In the rows, 100 means zero.
These are runs of 6 systems, one row a step. Runs of the same system follow the same rule from any start.
q_834, path 1, 11 rows:
60	110	113	107	98	100	82	90	74	107	128	112	81	145	140	105	92	119	140	90
142	107	84	75	118	93	123	70	112	84	88	81	85	90	85	70	70	96	134	91
128	81	133	118	70	110	81	88	73	110	104	73	132	80	112	110	136	116	90	71
62	106	98	103	85	90	109	120	126	112	154	85	91	82	101	78	94	110	122	133
108	117	136	119	113	109	103	56	106	96	64	114	129	114	84	92	97	61	115	130
107	77	95	66	114	131	74	134	102	140	77	96	98	62	86	93	119	111	76	102
70	74	102	127	95	98	130	122	126	78	114	85	92	122	126	125	108	65	70	107
61	127	94	82	120	105	62	84	73	98	82	129	69	105	105	95	93	74	133	100
159	85	65	67	98	92	124	92	101	82	79	82	91	82	90	126	104	91	79	99
97	99	108	115	63	78	78	115	84	102	135	117	101	110	137	107	147	104	86	74
89	141	85	81	81	91	112	86	124	74	126	120	76	98	96	72	59	112	111	134
q_652, path 2:
120	77	123	109	108	148	72	82	96	123	79	62	83	89	119	76	100	107	120	91
80	84	111	115	88	122	110	113	126	99	121	47	83	98	127	93	115	82	139	110
67	111	128	98	99	97	88	76	112	87	89	99	100	77	96	79	121	53	151	124
119	87	105	51	93	109	97	75	105	103	74	80	110	53	89	109	126	73	107	136
96	83	97	68	82	96	110	111	117	113	110	96	112	97	128	120	155	55	72	121
70	133	94	64	83	112	87	97	112	86	93	138	89	102	116	93	105	58	65	126
130	139	72	70	79	128	98	98	87	86	64	108	94	112	97	134	104	85	85	111
114	115	71	98	64	91	101	151	103	72	100	105	87	93	99	125	135	99	81	68
79	120	96	111	64	69	101	106	96	46	116	134	91	92	83	122	88	119	83	106
123	124	91	79	94	68	105	102	78	99	99	136	125	113	67	123	92	147	109	99
134	86	103	104	100	77	118	117	102	105	109	115	128	109	94	93	98	136	58	55
q_951, path 3 (11 x 20):
49	87	150	103	90	85	89	119	107	98	99	130	134	99	96	109	134	106	112	101
57	107	91	47	120	107	117	100	123	85	92	115	91	93	89	87	58	94	90	123
109	94	100	73	124	107	116	90	77	103	65	93	132	124	109	129	112	64	83	65
85	112	51	94	104	96	80	132	84	117	128	97	65	84	114	93	107	82	72	72
120	125	81	158	88	92	110	74	86	77	111	95	85	127	104	126	81	76	88	118
155	113	89	103	92	95	70	103	100	124	86	130	80	99	88	88	126	120	129	118
128	69	120	120	60	90	118	122	135	70	112	95	102	88	96	105	108	145	80	103
54	114	145	88	87	99	84	101	91	104	108	132	122	121	102	98	97	143	137	105
99	106	99	50	122	109	134	93	121	88	88	85	111	88	81	72	55	111	108	85
87	87	115	97	120	103	90	94	56	118	89	79	140	90	99	115	115	82	82	51
65	110	55	115	125	92	98	115	86	126	141	79	72	82	93	94	76	78	88	107
q_175, path 4, 11 rows:
77	110	118	161	74	106	111	121	125	79	123	71	104	95	104	88	113	75	106	95
78	126	117	99	96	105	72	89	98	108	91	119	107	61	58	86	97	108	134	148
131	71	90	87	128	89	139	109	131	107	72	87	116	94	71	117	112	75	100	124
57	66	124	93	110	90	81	111	103	110	95	137	103	103	121	107	135	73	63	103
75	117	78	56	103	122	107	79	102	86	102	109	68	115	119	107	53	95	83	129
131	120	88	102	111	101	100	81	64	97	69	101	105	137	111	128	112	72	115	67
114	97	79	98	62	95	77	121	96	78	118	86	65	59	117	92	128	99	81	70
98	122	102	133	60	75	115	95	98	75	136	103	101	114	95	128	94	127	126	133
136	125	99	80	108	71	103	108	111	123	98	133	120	93	69	63	114	117	129	90
121	69	125	104	86	105	124	117	131	88	91	99	132	90	91	100	101	120	42	93
37	112	109	89	112	125	93	136	89	130	113	109	116	123	100	109	82	126	101	100
q_951, path 5, 11 rows:
99	83	105	140	102	124	83	120	127	107	104	79	59	97	129	66	119	75	103	86
85	94	125	131	75	125	74	81	104	62	79	86	65	88	108	113	105	87	130	129
107	85	108	70	86	84	102	100	121	81	83	94	85	81	95	109	137	91	164	122
91	75	125	65	72	66	107	87	121	68	109	112	115	67	113	94	136	81	84	105
64	122	104	42	76	106	100	80	90	107	119	113	124	100	121	117	103	85	79	135
112	144	76	64	102	114	136	108	118	116	101	93	129	122	108	88	101	58	82	95
110	141	87	116	85	126	81	126	92	105	84	104	113	87	90	94	119	72	53	73
93	139	65	135	84	108	99	143	96	88	100	97	86	95	65	135	91	105	99	118
126	114	93	132	107	59	107	118	112	81	79	145	96	114	59	108	109	105	121	102
119	73	101	83	95	75	87	110	101	84	87	147	87	86	80	111	95	152	69	101
92	82	103	81	99	83	122	108	89	101	125	109	112	145	117	129	78	154	99	88
q_547, path 6, 11 rows:
79	123	95	72	94	77	108	132	106	82	84	146	109	130	95	124	129	86	109	92
94	113	83	49	93	89	111	104	106	63	94	129	97	89	94	95	74	110	56	79
102	130	79	103	79	91	115	99	64	94	130	100	120	131	115	134	84	112	68	74
104	130	69	124	110	84	99	117	98	113	139	113	79	106	96	59	68	119	89	67
130	112	112	171	94	94	96	80	87	87	105	102	103	102	74	99	67	129	92	99
120	80	100	134	109	88	88	138	96	128	108	106	91	101	74	108	109	159	128	102
97	49	134	126	127	76	125	104	129	83	87	109	102	111	85	98	86	122	116	101
76	62	138	72	124	114	82	88	76	116	76	111	111	115	103	120	93	140	117	100
98	57	91	63	135	106	127	91	96	113	103	57	94	108	121	107	79	98	112	80
76	84	120	111	126	107	78	56	66	119	106	81	100	104	135	87	103	58	100	78
107	100	80	94	103	114	80	64	85	121	118	66	70	62	108	85	92	81	112	132
q_175, path 7 (11 x 20):
128	118	118	140	111	133	113	94	109	96	73	100	108	141	90	89	58	122	100	90
101	84	114	106	112	139	67	139	93	120	69	80	90	77	86	87	115	128	119	62
62	64	115	130	104	99	116	111	117	66	109	61	78	85	96	110	83	106	131	103
76	84	126	93	132	73	80	57	72	119	101	110	107	88	89	95	101	97	151	118
138	59	93	76	120	88	121	61	111	120	107	75	99	82	118	87	102	75	76	112
89	91	122	120	89	116	85	83	89	134	121	103	112	133	150	107	125	73	71	116
100	146	85	83	86	144	88	94	120	105	101	98	69	108	120	63	85	78	108	120
132	120	116	123	77	127	100	97	103	75	53	87	111	106	89	122	127	74	121	103
80	94	95	73	72	93	84	146	115	90	100	98	88	54	89	107	152	93	121	105
72	102	108	90	87	59	136	89	123	57	113	119	113	100	87	121	97	85	108	137
106	113	97	43	117	75	96	81	80	125	90	144	135	98	87	102	111	94	81	103
q_834, path 8, 11 rows:
105	124	82	72	112	72	93	74	81	97	114	126	102	84	100	64	84	84	73	64
132	126	79	107	74	116	112	82	71	110	126	79	118	106	103	126	73	123	58	107
118	137	84	151	100	94	100	134	108	130	128	102	95	125	93	76	106	108	127	86
114	106	119	148	94	108	88	96	120	66	75	112	83	75	61	76	70	119	98	107
94	70	127	106	101	116	93	130	93	109	78	99	113	106	78	140	110	157	125	115
72	57	114	97	138	61	124	122	130	96	103	115	100	108	95	85	104	97	119	82
70	75	130	78	123	101	89	46	67	93	88	105	110	96	112	103	71	96	79	93
112	87	69	68	127	106	117	91	75	148	124	59	103	112	121	115	93	96	105	97
121	101	93	145	104	87	98	76	102	105	126	80	85	98	128	68	111	50	91	78
108	115	102	115	69	130	61	74	88	98	105	87	66	70	104	94	90	111	110	139
140	94	105	110	79	104	115	122	136	103	87	90	99	111	95	115	139	100	140	133
q_33, path 9 (11 x 20):
121	92	80	78	103	59	97	84	121	89	115	134	52	101	116	71	107	95	123	111
140	98	132	99	66	111	88	53	98	80	91	122	99	128	136	99	102	117	86	106
106	125	105	75	60	120	96	123	104	124	132	88	108	114	127	87	122	135	130	92
90	138	126	123	66	111	124	101	121	60	106	78	130	92	87	81	86	95	116	82
69	122	118	84	94	126	76	102	70	118	87	89	138	57	63	111	103	104	104	111
100	80	82	101	116	86	142	127	120	110	105	70	126	74	65	120	103	78	76	120
62	85	105	117	135	76	87	107	97	109	90	144	103	99	89	99	108	62	59	103
107	89	62	76	131	114	101	106	107	109	84	122	55	121	102	112	66	105	72	129
137	89	91	121	115	92	105	107	94	99	81	114	81	157	127	118	120	88	110	64
104	104	86	97	77	95	68	105	89	69	114	106	43	87	121	84	97	128	121	68
121	106	118	110	72	88	110	56	75	73	112	83	112	113	103	128	85	130	143	109
q_547, path 10 (11 x 20):
75	101	97	98	98	93	111	126	101	73	93	68	117	42	54	107	101	97	110	82
56	107	95	107	122	69	106	113	78	114	106	112	134	90	65	135	110	71	91	115
96	96	69	77	138	91	108	105	107	124	96	131	97	95	79	100	74	85	46	129
124	89	87	120	106	120	105	94	94	109	89	114	88	143	125	129	88	88	39	111
109	100	80	113	96	119	77	118	108	100	107	114	37	134	138	87	92	118	101	89
127	105	109	126	82	95	97	73	102	49	91	100	64	116	113	94	86	111	142	83
122	96	114	91	78	68	75	94	76	90	105	107	99	77	92	100	132	134	150	74
97	77	122	89	88	53	128	91	114	89	135	89	133	71	88	91	109	116	115	97
74	107	137	85	109	103	103	88	91	141	115	108	163	101	91	89	97	111	90	111
100	100	95	88	123	147	121	118	114	139	97	64	124	95	88	86	70	103	70	106
79	97	105	149	124	145	93	120	94	115	77	74	95	120	104	113	97	66	86	89
q_33, path 11, 11 rows:
141	73	107	102	116	127	109	94	124	110	70	63	102	67	88	76	103	79	84	97
59	65	115	134	101	108	78	107	88	120	119	82	90	97	132	120	130	72	84	111
71	111	82	87	120	94	108	95	127	92	102	106	61	103	100	84	84	66	138	141
139	91	120	87	100	117	87	63	99	88	44	113	101	106	112	106	126	62	93	105
101	87	82	68	61	107	86	125	104	104	126	87	73	90	142	117	142	99	88	103
79	136	104	105	71	76	125	83	115	55	121	112	103	126	112	106	95	73	121	112
118	146	105	53	80	116	74	84	85	104	71	128	123	78	79	89	109	102	103	106
132	98	86	95	63	104	131	129	110	96	114	74	129	91	95	135	119	111	57	102
45	131	102	122	96	70	97	134	98	98	127	135	116	105	82	100	107	94	95	91
107	124	82	82	118	111	108	102	104	87	68	121	97	90	51	101	48	119	82	118
132	71	97	112	122	98	104	129	79	127	78	101	123	124	91	138	125	113	77	70
q_652, path 12 (11 x 20):
132	89	71	85	109	109	116	84	102	135	124	52	84	91	115	97	100	88	117	124
100	97	119	138	91	94	82	91	117	110	109	106	91	102	129	74	149	47	104	105
93	114	113	79	73	139	75	87	120	89	83	103	74	67	97	83	92	102	103	153
127	102	104	80	80	111	124	116	122	98	77	86	114	124	109	132	142	82	133	120
69	99	117	68	79	98	89	125	122	67	82	119	102	66	103	83	136	73	85	78
78	112	94	58	79	105	115	74	83	69	94	97	114	94	97	149	82	93	82	135
111	132	65	64	105	75	109	122	82	124	106	118	121	111	96	115	131	77	96	75
117	110	83	114	83	86	97	92	96	69	105	119	93	79	96	95	88	86	24	84
100	127	80	120	81	107	86	116	71	115	116	118	96	125	91	143	89	139	87	125
135	122	80	118	105	77	118	138	129	90	98	132	89	123	77	76	92	124	109	72
104	73	140	139	91	101	81	95	85	72	78	116	106	97	84	114	87	146	86	78

Which system made each run below?
path 13, 2 rows:
112	129	85	122	109	82	128	120	104	89	101	108	115	132	100	93	104	66	84	46
106	129	74	113	94	109	56	100	63	99	93	122	73	76	80	102	82	113	70	94
 : q_951
path 14 (2 x 20):
71	81	136	73	95	91	86	90	83	78	86	133	106	127	131	116	116	109	101	67
92	116	80	41	87	109	113	81	84	82	123	73	90	92	122	95	67	116	103	75
 : q_175
path 15, 2 rows:
80	107	97	93	110	70	92	116	114	105	111	149	111	72	75	70	101	88	50	104
120	94	93	101	114	118	107	82	87	110	78	120	105	132	93	138	67	116	55	137
 : q_652
path 16, 2 rows:
111	86	104	105	133	95	115	70	105	70	67	122	82	138	114	98	74	73	87	78
120	81	77	70	102	116	64	101	64	112	89	96	60	92	125	115	114	114	96	74
 : q_951
path 17 (2 x 20):
123	112	115	112	80	122	51	91	61	115	91	91	109	66	91	91	115	125	99	73
107	92	83	132	85	101	132	136	127	99	134	49	89	91	92	106	96	116	118	112
 : q_175
path 18:
122	82	62	97	100	117	95	104	95	104	94	76	69	79	116	119	109	61	48	108
103	110	90	143	77	94	92	114	97	105	117	105	80	136	129	129	139	74	111	115
 : q_951
path 19, 2 rows:
91	72	119	69	110	111	102	139	139	105	65	107	111	67	78	82	130	92	93	102
60	66	114	76	109	109	121	93	108	78	81	95	106	111	114	141	95	75	73	126
 : q_652
path 20, 2 rows:
80	103	89	51	97	84	110	93	125	81	125	116	73	82	103	68	64	123	103	116
130	116	128	96	91	116	120	65	81	103	82	92	154	139	117	118	103	97	99	86
 : q_834
path 21, 2 rows:
100	119	96	100	85	131	82	116	87	117	108	104	93	141	149	100	118	89	76	64
97	150	89	114	61	132	90	107	105	60	102	84	67	95	106	85	78	105	113	86
 : q_175
path 22, 2 rows:
107	108	70	43	101	92	130	134	132	106	99	100	92	112	104	104	122	86	127	108
86	103	132	98	81	80	104	86	106	56	84	135	126	105	107	104	120	69	72	83
 : q_175
path 23, 2 rows:
95	86	150	101	52	108	94	94	98	70	87	89	129	94	106	131	134	118	120	107
69	117	93	44	95	87	118	118	115	112	128	87	119	81	96	84	111	98	140	103
 : q_175
path 24:
102	101	101	72	104	87	137	93	126	87	107	66	108	97	109	83	112	67	152	89
81	113	135	82	91	109	69	72	79	104	85	107	135	62	96	81	129	66	89	87
 : q_547
path 25:
93	108	100	103	142	130	93	116	85	114	66	106	100	136	103	91	80	98	98	45
86	81	96	120	101	129	77	104	79	73	88	64	62	72	104	105	77	110	91	63
 : q_175
path 26, 2 rows:
111	126	79	93	119	146	106	91	109	106	83	78	67	123	105	83	58	92	121	110
118	90	104	140	100	111	86	115	94	91	76	66	81	96	104	107	138	71	137	67
 : q_652
path 27 (2 x 20):
68	93	125	112	103	79	111	89	104	92	137	115	114	119	126	71	79	111	74	63
104	131	102	92	104	135	88	70	68	121	107	86	116	99	93	86	46	133	90	97
 : q_175
path 28, 2 rows:
113	133	76	92	70	104	97	114	69	120	141	78	102	109	113	111	100	139	125	80
110	114	106	144	110	70	121	102	122	92	122	94	109	92	82	52	89	89	116	66
 : q_547
path 29:
136	54	92	87	124	99	111	101	106	93	52	97	89	102	83	143	110	97	96	116
82	58	102	96	98	69	89	133	105	104	122	123	76	113	136	107	141	105	93	76
 : q_951
path 30:
33	114	123	128	92	115	107	137	116	86	120	85	111	99	91	89	84	108	116	88
79	135	95	98	133	113	101	101	81	102	68	103	114	93	47	106	63	102	131	104
 : q_547
path 31, 2 rows:
76	74	88	83	145	132	83	119	84	143	88	94	83	114	121	101	92	92	78	80
90	82	87	124	122	119	101	69	93	81	96	70	54	108	124	106	65	66	92	106
 : q_547
path 32, 2 rows:
97	120	85	80	89	116	104	79	79	118	130	90	89	137	128	123	72	124	122	132
141	132	98	111	97	96	101	106	111	105	96	104	103	114	107	57	124	79	126	52
 : q_652
path 33 (2 x 20):
143	103	67	83	107	94	126	94	108	83	99	58	83	72	79	88	78	100	122	83
89	87	128	146	94	72	78	92	72	109	109	107	128	92	104	112	148	73	94	79
 : q_547
path 34, 2 rows:
139	91	111	114	106	90	128	100	86	120	93	94	148	137	86	140	113	121	108	99
84	93	99	101	103	78	87	143	121	104	122	117	90	68	89	54	110	119	90	58
 : q_33
path 35:
107	99	103	140	112	86	128	101	102	66	80	77	101	110	65	131	88	97	150	100
102	71	109	88	120	55	67	98	91	104	87	140	87	62	78	83	127	105	115	92
 : q_951
path 36:
82	100	85	83	96	51	99	138	117	108	133	126	101	71	88	81	138	89	99	89
90	118	113	100	86	92	107	58	95	74	101	135	117	106	96	110	71	87	51	136
 : q_834
path 37, 2 rows:
120	121	94	58	94	139	103	95	97	83	56	72	111	75	89	99	100	74	93	79
80	111	78	110	83	86	97	137	77	99	117	75	113	71	89	130	141	75	101	76
 : q_951
path 38 (2 x 20):
95	63	124	103	83	132	80	151	120	110	86	105	91	105	114	109	125	140	82	98
45	91	112	90	111	100	125	121	134	64	97	104	80	130	113	99	82	92	130	97
 : q_834
